In the rows, zero is written as 128.
The rows below come in pairs that one turn or mirror swaps. Which row does each named row swap with?
Q_180: 141,122,135,129,134,120,118,156,150,113,106,124,137,140,146,138,147,151,113,135,121,140,125,98,128,132,130
Q_88: 125,115,155,122,120,88,107,140,140,120,129,132,129,128,142,132,125,127,119,111,141,116,126,111,135,139,157
Q_44: 128,129,150,109,157,115,109,125,157,139,121,124,122,129,148,127,125,135,121,124,147,115,133,123,144,151,127
Q_417: 133,138,153,126,132,120,117,151,146,135,148,137,132,118,152,135,119,133,100,123,133,128,114,100,125,137,133
Q_357: 138,150,155,120,143,113,107,145,149,140,144,137,129,131,146,132,131,136,105,129,137,109,118,103,134,136,130
Q_905: 144,135,136,124,157,122,136,156,126,137,138,111,123,123,146,126,131,134,135,130,133,127,124,135,133,146,134
Q_882: 123,131,154,110,141,114,127,132,139,142,124,161,134,135,153,130,125,149,126,127,128,126,123,113,135,158,148
Q_58: 130,116,145,135,125,123,105,152,135,132,108,122,140,127,151,143,136,151,119,139,138,125,121,97,138,116,139
Q_115: 138,118,138,121,130,112,125,144,147,152,117,113,134,139,130,125,112,150,119,126,144,105,121,108,114,142,153
Q_923: 140,132,133,116,135,113,124,139,136,134,114,129,141,138,145,106,134,133,129,126,101,140,135,125,129,126,150
Q_184: 136,129,157,115,117,126,143,140,138,113,114,116,132,120,180,136,125,139,125,123,137,122,111,120,133,139,142
Q_321: 120,115,148,128,138,110,116,143,127,143,134,118,126,122,137,139,120,120,131,120,144,115,122,128,134,144,149
Q_499: 135,111,139,127,123,116,130,154,148,144,115,113,134,140,130,128,113,148,124,127,141,110,117,109,112,138,151
Q_85: 133,123,156,114,124,124,139,135,140,114,109,115,132,124,183,134,124,138,126,123,136,123,104,117,125,143,137
Q_979: 132,133,141,130,127,128,132,133,144,161,132,134,127,128,157,120,131,145,115,123,150,115,118,125,145,142,138
Q_481: 141,114,136,146,134,104,115,144,138,127,108,124,128,131,156,128,154,139,133,115,139,137,131,120,150,141,132
Q_4: 148,132,129,126,149,118,128,157,149,114,117,120,131,141,146,126,148,154,119,136,117,137,122,104,126,136,126
Q_906: 129,118,159,126,124,85,110,136,148,116,125,136,134,132,145,124,128,124,117,111,133,114,124,111,137,142,152
Q_711: 149,153,147,108,141,100,103,132,144,132,121,124,129,149,153,119,144,136,123,120,135,109,124,110,134,132,139
Q_188: 123,124,157,111,137,112,126,139,140,136,118,161,138,133,150,138,123,149,125,126,120,129,124,109,131,157,150
Q_400: 153,146,148,110,125,106,108,134,136,122,106,122,128,149,163,125,148,135,125,115,137,112,117,118,135,136,142
Q_525: 139,130,138,106,149,113,117,127,154,144,122,117,133,137,128,124,114,145,120,132,140,106,134,112,124,152,143
Q_584: 143,123,127,127,121,125,122,139,133,138,109,123,144,125,150,126,125,135,122,121,108,144,124,122,120,132,155
Q_305: 132,112,126,138,137,103,116,143,143,140,122,122,128,130,149,121,154,159,126,131,128,133,144,106,131,142,143
Q_669: 124,120,164,115,121,123,144,141,144,120,122,123,127,112,176,135,116,139,120,132,139,123,115,116,128,141,138
Q_361: 133,128,141,128,149,120,128,146,126,146,138,113,118,119,142,132,122,127,137,130,136,120,122,135,134,143,142
Q_898: 110,110,140,127,134,119,115,155,158,123,107,118,126,130,158,138,116,137,129,118,120,123,126,110,126,125,134
Q_129: 144,134,157,117,120,115,125,134,137,109,97,114,131,135,176,131,135,136,125,123,136,116,108,122,127,138,140
Q_860: 112,115,158,119,136,118,139,137,151,129,134,127,131,110,167,131,118,151,116,139,135,118,125,109,124,141,138
Q_679: 158,120,134,120,114,115,131,127,156,137,108,112,139,143,160,123,132,131,117,117,141,138,133,108,123,145,138
Q_590: 119,123,161,117,127,122,142,139,140,117,121,117,129,117,181,136,122,137,121,128,137,122,111,117,126,144,137
Q_500: 117,113,144,109,128,113,116,146,143,125,105,143,139,134,156,146,117,143,130,121,119,132,127,104,120,141,150
Q_634: 134,129,155,112,115,118,137,137,137,115,104,118,126,127,180,134,129,137,124,122,136,119,108,122,127,141,138
Q_682: 121,112,154,128,130,101,109,140,129,138,125,123,126,126,135,135,121,119,124,118,139,114,119,121,135,143,156
Q_667: 164,120,142,114,118,114,129,131,160,133,108,112,139,143,161,119,131,134,122,122,139,140,131,104,122,148,141
Q_586: 143,127,131,131,117,126,131,144,129,135,116,125,144,116,152,126,121,131,115,118,113,142,119,119,122,129,152
Q_811: 167,124,151,113,124,107,129,130,159,132,113,114,141,142,159,127,130,133,122,126,142,141,132,102,121,152,138
Q_958: 148,129,137,114,141,113,125,140,144,133,118,135,140,142,147,105,135,131,134,124,104,141,134,125,132,131,147
Q_534: 127,110,132,136,141,102,119,136,149,139,128,123,130,120,149,119,143,162,118,135,135,125,146,104,125,141,140
Q_478: 143,131,136,116,139,112,125,136,137,134,117,134,142,141,143,107,133,138,131,131,101,137,137,131,131,131,147
Q_303: 166,133,168,112,144,107,136,138,139,145,126,121,143,127,160,117,122,135,133,137,138,125,134,109,131,149,140
Q_395: 144,141,136,123,161,121,131,153,130,129,128,111,124,126,143,124,131,139,136,127,125,128,122,131,127,147,125
Q_457: 123,114,137,131,142,103,124,137,153,135,137,125,129,117,147,123,136,163,116,143,133,120,145,104,129,145,144
Q_929: 111,106,147,116,131,112,114,150,145,123,107,138,139,134,154,146,118,144,132,121,118,130,124,108,123,135,146
Q_7: 139,134,155,116,123,120,132,136,136,111,102,112,130,128,182,136,124,139,125,121,137,122,109,120,129,141,138
Q_60: 127,118,150,132,126,121,109,155,133,135,110,125,136,128,149,144,138,149,120,139,138,121,119,96,138,117,138
Q_626: 142,124,161,121,125,87,118,135,157,112,128,133,131,140,148,115,131,132,109,112,133,116,120,112,137,139,149
Q_546: 146,132,134,111,140,107,125,135,141,131,120,133,143,140,150,109,135,132,132,123,104,141,139,125,133,128,147
Q_196: 130,111,164,135,128,116,140,171,148,137,128,137,133,137,152,130,120,135,133,125,135,123,115,113,139,131,135
Q_550: 130,117,142,134,123,122,109,155,138,129,106,122,139,132,150,146,140,151,117,135,134,124,120,95,135,122,140
Q_487: 130,112,166,133,136,105,139,167,150,132,127,142,133,138,152,126,121,133,138,129,129,124,121,118,141,132,134
Q_425: 164,131,165,102,141,106,134,135,147,138,123,121,142,134,156,113,119,134,130,133,136,131,133,103,125,151,138
Q_862: 163,121,141,114,118,109,129,132,157,129,110,109,143,143,158,123,130,132,120,124,139,139,137,103,123,148,139
Q_795: 133,129,141,108,150,114,114,124,154,145,127,117,130,135,134,123,116,144,115,128,145,106,132,112,127,155,137
Q_382: 146,127,144,113,143,105,133,141,146,133,120,136,143,145,148,106,132,130,135,128,105,138,138,126,135,130,140
Q_292: 117,113,153,123,141,112,133,135,155,137,136,129,127,111,159,127,127,158,114,140,131,121,132,103,119,144,136
Q_32: 142,111,134,148,135,102,115,145,137,130,105,123,125,131,153,131,153,142,131,116,138,136,131,116,146,137,137
Q_175: 149,143,148,112,122,107,117,132,134,120,101,110,130,147,168,131,144,136,124,115,134,112,114,116,135,136,142
Q_464: 160,122,145,113,117,106,130,131,155,132,111,113,139,144,159,126,125,133,122,120,142,140,127,99,118,151,137
Q_156: 149,134,133,121,158,116,131,156,141,116,123,119,129,140,146,128,145,151,118,132,115,138,124,113,126,140,122
Q_785: 142,151,154,112,149,108,105,143,147,137,142,138,130,135,146,126,134,138,111,127,136,108,121,104,135,136,132
Q_294: 142,135,147,132,136,98,129,145,164,116,130,123,124,131,166,100,134,140,111,116,129,112,126,116,135,133,128
Q_969: 133,121,162,130,132,119,112,145,126,149,118,117,140,121,149,134,132,145,132,145,141,113,126,108,146,122,145
Q_98: 139,151,156,117,144,110,103,145,147,137,145,136,132,131,147,126,130,134,111,127,135,112,121,102,134,137,129
Q_922: 132,129,131,134,121,127,131,127,147,157,125,128,123,127,156,119,132,143,111,118,153,118,123,123,138,143,137
Q_858: 145,140,131,126,163,119,130,152,133,126,127,115,122,131,145,121,141,140,132,131,123,133,121,121,122,147,123
Q_476: 144,133,135,126,163,119,137,150,130,134,131,112,117,130,140,126,133,137,135,133,127,126,122,130,128,147,128
Q_162: 140,131,137,123,160,125,131,149,126,135,132,111,123,128,143,122,130,131,137,129,126,123,121,135,126,150,130
Q_247: 141,138,152,129,136,95,128,144,164,118,127,127,124,131,162,102,135,140,107,116,127,110,126,114,136,138,130
Q_455: 131,126,143,127,156,122,131,146,125,139,136,108,122,122,141,130,128,130,135,128,137,119,121,137,129,145,136

Q_156 is swapped with Q_175
Q_180 is swapped with Q_711
Q_906 is swapped with Q_534
Q_669 is swapped with Q_361
Q_795 is swapped with Q_929
Q_44 is swapped with Q_898
Q_923 is swapped with Q_811
Q_88 is swapped with Q_457
Q_586 is swapped with Q_303
Q_858 is swapped with Q_129

The rows below come in pairs that one turn or mirror swaps. Which row does each named row swap with?
Q_332: 134,131,83,130,127,134,126,153,149,135,112,90,105,142,168,115,102,109,135,125,128
Q_145: 115,132,110,147,119,139,133,157,140,135,143,102,111,127,177,127,109,114,142,133,160
Q_194: 132,122,105,125,123,159,124,151,126,127,147,102,112,129,132,127,110,115,140,127,140
Q_338: 126,113,115,142,117,138,154,146,136,124,156,114,122,146,163,130,116,121,141,122,148
Q_433: 137,125,110,114,123,129,131,125,135,133,145,97,115,149,157,101,117,113,141,117,146
Q_804: 134,121,112,138,139,145,145,140,123,145,140,125,108,138,172,145,101,106,132,122,139
Q_630: 128,125,104,137,125,127,124,160,135,133,126,113,112,138,142,125,115,150,133,122,138
Q_108: 142,137,108,148,124,150,145,147,151,133,135,116,113,123,188,127,107,131,131,122,137
Q_633: 136,119,104,126,128,164,135,144,135,132,153,113,114,121,181,120,113,129,136,119,136
Q_6: 153,139,113,124,124,130,125,136,131,145,127,116,132,158,169,125,115,118,154,122,132
Q_310: 138,134,109,167,125,145,133,163,132,139,123,113,122,150,171,132,108,113,129,114,131
Q_720: 147,134,105,148,123,124,148,154,143,124,128,110,116,137,165,105,89,117,131,117,155
Q_354: 130,124,107,141,124,145,134,130,114,135,129,115,116,109,160,129,116,129,140,124,140
Q_229: 133,115,106,141,122,151,125,161,111,126,142,110,115,111,175,122,114,117,136,114,138
Q_857: 134,137,99,136,119,126,132,125,136,133,130,104,114,154,136,116,122,120,139,129,136
Q_135: 141,133,111,166,122,143,126,154,137,129,143,111,110,114,147,129,108,117,136,122,138
Q_426: 123,126,109,149,119,130,127,158,117,115,132,98,102,144,155,112,124,110,153,122,144
Q_384: 162,127,104,115,130,145,123,149,129,117,139,111,110,143,159,136,113,112,142,118,111
Q_416: 130,129,100,132,120,146,123,117,115,132,135,113,115,156,168,118,120,131,134,123,139
Q_269: 146,133,97,116,131,143,140,146,147,126,143,108,115,150,164,132,84,120,132,108,120
Q_18: 137,128,97,130,129,135,133,141,148,145,154,125,124,151,162,139,101,119,128,117,122
Q_741: 158,137,112,142,128,125,136,145,121,136,115,111,112,146,168,105,98,115,130,111,143
Q_451: 128,131,108,152,120,139,133,155,144,131,140,98,114,108,153,128,112,107,140,125,140
Q_577: 130,112,109,134,126,144,120,144,131,128,143,100,115,158,146,116,114,121,122,96,132
Q_523: 138,112,108,124,124,151,145,179,136,125,147,109,113,138,153,133,109,104,140,119,137
Q_583: 157,137,99,136,129,133,127,160,123,137,108,108,109,137,175,126,117,109,150,128,128
Q_331: 146,135,101,144,121,133,112,156,131,122,110,96,110,142,152,108,102,110,137,114,129
Q_437: 141,116,104,118,134,139,123,158,150,125,145,119,107,165,171,134,110,114,139,120,128
Q_323: 157,144,97,123,120,121,136,156,132,129,135,99,121,142,169,130,99,132,135,107,120
Q_176: 144,130,102,133,127,155,132,168,137,126,152,110,112,169,177,130,107,122,135,120,132
Q_259: 129,127,105,133,120,121,134,129,130,134,140,91,109,115,169,127,107,133,139,116,144
Q_195: 138,127,110,136,124,146,141,168,144,133,157,94,116,117,150,126,117,121,142,119,136
Q_459: 129,117,106,134,124,138,123,131,123,124,162,119,111,138,182,118,105,124,138,120,139
Q_509: 129,131,111,124,119,124,130,138,149,129,113,89,113,133,177,129,114,102,133,126,135
Q_307: 141,140,107,129,125,139,121,181,136,132,128,97,113,164,174,121,115,126,139,122,134
Q_92: 132,131,111,113,119,132,126,159,138,114,119,104,112,136,166,116,117,130,162,115,130
Q_595: 141,122,97,142,128,148,129,141,143,114,132,111,108,152,153,107,87,110,124,108,130
Q_693: 140,139,96,146,122,127,144,132,145,133,140,116,114,151,147,131,110,96,139,123,142
Q_764: 146,135,97,140,124,139,116,169,141,124,119,89,105,145,161,113,110,115,130,117,118
Q_557: 164,134,105,127,136,134,132,155,118,120,122,114,111,144,171,120,96,117,142,110,121
Q_89: 137,126,98,126,111,143,126,167,141,134,145,92,107,142,159,120,137,127,132,128,133
Q_101: 139,130,113,140,127,141,133,137,145,137,134,112,116,134,125,127,121,118,147,124,140
Q_267: 130,120,111,124,117,132,131,138,104,129,121,103,114,132,148,118,115,130,144,123,142
Q_447: 158,127,106,148,135,136,147,150,121,133,132,120,111,141,171,132,87,119,126,120,129
Q_650: 127,123,104,144,122,126,127,153,114,130,140,127,113,124,148,128,109,133,135,119,138
Q_438: 148,127,122,132,133,133,137,137,127,130,147,124,124,153,169,135,99,111,153,109,140
Q_445: 129,136,109,123,126,127,134,156,119,136,128,116,125,149,174,130,120,117,165,115,131
Q_735: 133,128,113,124,112,154,137,133,145,136,141,103,128,140,167,115,125,109,136,130,158
Q_986: 133,130,104,145,129,146,139,140,121,136,147,109,110,140,196,113,117,125,134,114,138
Q_57: 137,122,108,128,123,153,130,118,132,131,130,101,116,118,169,131,109,103,134,126,138
Q_994: 124,142,99,126,118,129,111,160,146,126,120,97,118,145,171,105,113,117,147,122,141
Q_932: 156,130,100,135,139,152,130,145,142,138,122,103,103,148,157,125,89,98,132,127,135
Q_967: 135,118,93,129,124,152,138,150,140,144,114,95,102,147,165,120,119,105,126,135,142
Q_38: 137,117,114,146,133,136,134,143,141,124,151,111,123,148,154,123,89,116,125,101,129
Q_368: 117,127,113,128,120,143,133,138,140,138,127,95,115,146,170,127,119,107,155,131,161
Q_683: 132,120,103,134,119,132,135,161,157,137,130,100,118,137,182,127,96,93,138,120,142
Q_623: 141,132,112,127,116,139,133,165,139,115,157,102,114,132,167,134,122,124,120,122,119
Q_585: 138,119,102,131,124,131,140,144,138,132,117,104,116,178,170,122,115,122,136,121,134
Q_235: 132,130,108,115,124,144,141,121,142,138,141,90,108,129,150,124,115,129,142,122,142
Q_931: 146,133,100,105,131,137,133,146,143,134,118,112,114,141,175,122,113,111,161,125,129
Q_579: 139,129,108,110,121,146,136,145,101,127,129,105,113,154,157,114,119,114,136,119,137
Q_709: 139,139,111,150,130,139,126,167,154,136,157,110,112,128,173,125,113,125,136,123,142

Q_426 is swapped with Q_310
Q_447 is swapped with Q_267
Q_92 is swapped with Q_108
Q_585 is swapped with Q_338
Q_595 is swapped with Q_101
Q_986 is swapped with Q_445

